In the rows, zero is written as 128.
A single turn carries every row of the set below to another of its rows. Some are shown first; where does it send the rows asked next?
K497: [114 133 106 108 145 106 158 126 134 113 109 126  93 101 122 146 143 118
 125]
K624: [135 143 174 142 121 143 105 139 150 151 132 135 161 141 135 117 102 133
 136]
K896: [132 143 168 145 119 132 104 144 153 153 119 133 165 137 144 132 121 140
 137]
K23: [137 122 147 140 153 118 115 135 128 108 111 139 173 126 150  94 137 142
 147]
K32: [129 134  94 134 134  85 140 115 135 145 111 116 109 102 128 145 138 133
 115]
K305: [124 145 106 126 112 139 121 105 112 151 121  97 163 116 145 140 129 139
 132]
K689: [150 128 131 137 150 131 103 149 120 101 108 135 163 134 150 114 139 154
 143]
K549: [122 138 105 107 113 134 102 127 122 147 111 111 140 114 126 163 149 144
 144]
K910: [105 127 120 125 101 134 124 112 134 130 122 120 125 128 139 183 150 136
 146]
K484: [119 138 100 132 148 106 167 109 121 116 111 114 116 102 143 134 132 118
 111]
K444: [129 138 173 146 113 146 108 144 158 144 128 141 149 149 137 143 113 140
 142]
K985: [126 141  99  99 151 107 152 124 124 127 111 119 112  88 115 114 130 115
 121]
K928: [123 133 104 133 138 125 168 109 126 101 123 121  88 116 131 143 116 121
 114]
K919: [106 115 143  96 104 142 127 111 148 130 144 136 108 125 105 144 116 112
 159]
K230: [134 125  98 123 128 101 135 128 145 133 126 135  74 113 109 153 119 131
 120]
K597: [138 144 168 132 122 136  99 148 150 159 121 134 166 131 130 121 113 136
 142]
K564: [133 138 171 136 118 135 100 153 156 152 118 142 151 140 135 145 125 141
 143]
K361: [139 138 173 131 119 145 101 151 158 147 130 144 147 143 127 133 108 136
 143]
K588: [119 104 139 121 158 129 118 138 139 165 112 105 162 103 139  88 113 120
 128]
K39: [131 129 109 118 138  91 149 103 142 150 130 127 104  99 109 104 105 116
 120]
K331: [146 123 148 123 152 125 111 139 131 106 121 141 164 126 130  83 122 135
 151]
K237: [140 118 157 134 146 137 119 130 136  93 131 146 152 137 137  90 110 134
 149]
K71: [143 114 151 131 139 140 112 149 138  83 123 153 128 143 128 122 126 143
 155]
K709: [112 129 119 117 145 105 174 105 134 115 121 127 102  98 122 118 122 103
 123]
K899: [130 135 103 102 143 123 155 126 128 111 124 127  84 104 105 125 112 113
 122]
K525: [113  84 152 119 143 152 119 149 163 128 133 133 101 133 118 133 102 120
 143]
K297: [126  99 142 124 154 154 125 132 145 148 132 111 142 119 128  87  84 120
 128]
K228: [123 121 117 135 127  99 153 105 148 127 135 135  80 119 119 139 108 118
 122]
K354: [125 107 122 146 156 136 115 139 129 156 104  94 164 113 161 115 124 136
 118]
K101: [140 118 137 134 148 121 102 155 133  98 105 146 149 133 142 130 149 151
 151]
K267: [123  89 137 143 135 156 118 151 150 122 124 118 103 144 138 161 114 138
 130]
K904: [145 139  83 125 139  97 132 118 125 154 118 114 114  98 119 122 117 134
 110]
K148: [111  83 159 134 142 149 135 125 159 135 138 123 123 129 131 105  93 112
 136]
K920: [129 137 180 137 119 134 108 139 163 149 129 143 155 142 132 126 111 129
 143]
K131: [133 135 102 140 137  96 151  97 129 146 127 116 120 103 128 110 106 124
 107]
K134: [139 143  83 115 144 125 149 130 115 112 114 115  96 105 124 140 127 131
 113]
K651: [141 127 108 129 130 112 149 106 140 135 138 129  87 116 107 116  90 120
 118]
K925: [132 105 164 129 146 128 119 139 148  88 128 156 138 137 130 106 124 130
 158]
K996: [130 105 112 131 151 140 100 162 133 151 101 102 140 121 145 146 137 150
 122]
K745: [119 127 121 117 101 160 120 117 134 121 140 123 103 137 118 169 119 134
 146]
K697: [142 147 159 143 118 142  96 154 148 151 122 136 159 142 137 137 118 147
 138]
K942: [107 137 129 104 117 119 129  97 127 159 122 107 166 100 129 111 129 120
 144]
K508: [123 138 128  97 117 150 125 100 127 148 144 114 148 111 111 100  97 116
 143]
K830: [105 126 144 118 105 147 143  85 139 128 152 122 133 126 123 119  97 112
 149]
K49: [136 131  87 144 129 106 139 117 131 131 120 117  94 117 127 156 121 139
 108]
K15: [134 142  98 122 147 126 164 107 118 113 124 116 110 105 126 111 102 117
 110]
K66: [139 116 147 144 141 130 113 145 137  86 115 151 137 145 147 135 139 148
 150]
K939: [109  93 130 139 143 137 111 156 150 137 103 112 121 129 148 168 144 142
 132]

K588 moves to K354
K925 moves to K237
K624 moves to K597
Now these:
K942 moves to K305
K32 moves to K49
K985 moves to K484

A single turn carries every row of the set below to another of its rows. Some are shown first; where does it send the rows asked next?
K590: [119 128 128 147 124 125 133 134  95 178  98 162 148]
K807: [152 155 134 125 122 160  94 127 121 125 130 154 149]
K87: [116 148 165 127 152 115 122 133 106 137 128 159 183]
K197: [146 110 127 162 148 118  99 131  59 138 120 172 141]
K558: [158 130 136  98 131 120 121 131  89 122 133 197 166]
K89: [138 161 132 121 150  94 121 133  77 124 136 156 172]
K156: [145 140 121 115 121 109 146 165  80 134 122 156 155]
K812: [156 154 118 130 117 167  97 137  96 127 134 162 163]
K229: [118 135 121 144 149 184 136 112 105 118 129 166 117]
K278: [118  99 137 146 157 138 140 142  61 147 118 183 125]
K623: [115 104 156 140 171 128 130 127  81 144 124 182 116]
K448: [139 148 112 149 118  99 108 138 101 130 154 161 147]
K268: [121 134 146 151 113 131 114 156 117 149 150 178 158]
K147: [ 98 154 116 122 163 137 131 134 110 101 101 156 156]
K108: [119 139 112 149 157 179 128 101  94 116 132 162 127]
K357: [ 87 118 119 131 160 132 143 140 103 122 160 147 163]
K855: [127 104 121 155 160 122 135 131  54 138 116 161 127]
K747: [137 140 114 131 125 103 131 127  91 166 105 166 125]
K286: [140 110  87 135 163 168 115 125  96 127 111 166 161]
K4: [133 102 115 103 134 155 161 124 106 119 146 165 131]
K532: [139 111 109 112 169 162 106 118 124 127 118 178 130]
K628: [141 126 138 129 137 135 115 127  82 127 123 179 205]
K192: [151 157 121 134 122 158  93 127 106 123 131 148 160]
K275: [146 100 137 151 137 130 110 148  66 143 121 188 130]
K538: [155 153 128 120 117 167  99 140 110 131 137 169 150]
K672: [157 119 139 104 118 115 127 132 114 117 107 161 145]
K346: [133 133 117 153 102 122 122 163 103 143 144 164 153]
K365: [124 150 140 147 131 110 101 132 116 138 160 177 155]
K768: [ 89 113 117 125 150 129 150 148 111 124 152 143 144]
K530: [118 115 116 135 157 155 143  92  93 115 149 151 173]
K809: [107 151 107 105 153 150 143 161  94 110 110 184 154]
K330: [115 142 140 142 144 127 120 121  87 179 117 189 162]
K59: [135 118  99 114 150 151 152 112  76 115 158 172 158]
K763: [104 156  98 124 159 142 136 143  88 105 106 166 169]
K832: [121 112 136 147 172 113 126 114  72 132 119 162 119]
K65: [138 100 160 148 143 128 105 137  89 144 117 183 121]
K53: [ 97 124 109 121 161 125 143 143  91 120 169 159 155]
K246: [117 103 133 123 144 156 153 104 121 119 135 144 148]
K398: [141 113  95 128 167 156 106 112 116 119 108 156 143]
K294: [133 150 128 122 148 105 119 114  83 167 125 191 138]
K312: [126 134 108 137 144 185 140 122  93 119 131 174 112]
K927: [100 120 110 112 150 124 152 150  99 119 160 154 138]
K952: [102 151 125 105 158 142 137 148 117 108 103 173 142]
K908: [123 132 161 120 125 129 144 164 109 143 114 158 163]
K342: [137 109 151 158 154 118  95 122  84 134 117 167 132]
K289: [128 142 100 143 152 179 131 112  82 114 136 170 125]
K47: [139 115 144 137 120 129 125 125 111 123  98 144 182]
K221: [141 108 100 114 165 176 114 133 104 133 121 189 148]

K927 moves to K53
K807 moves to K538
Now these:
K294 moves to K330
K809 moves to K763
K832 moves to K623
K4 moves to K59
K197 moves to K342
K229 moves to K312
K346 moves to K448
K558 moves to K628
K87 moves to K908
K286 moves to K398

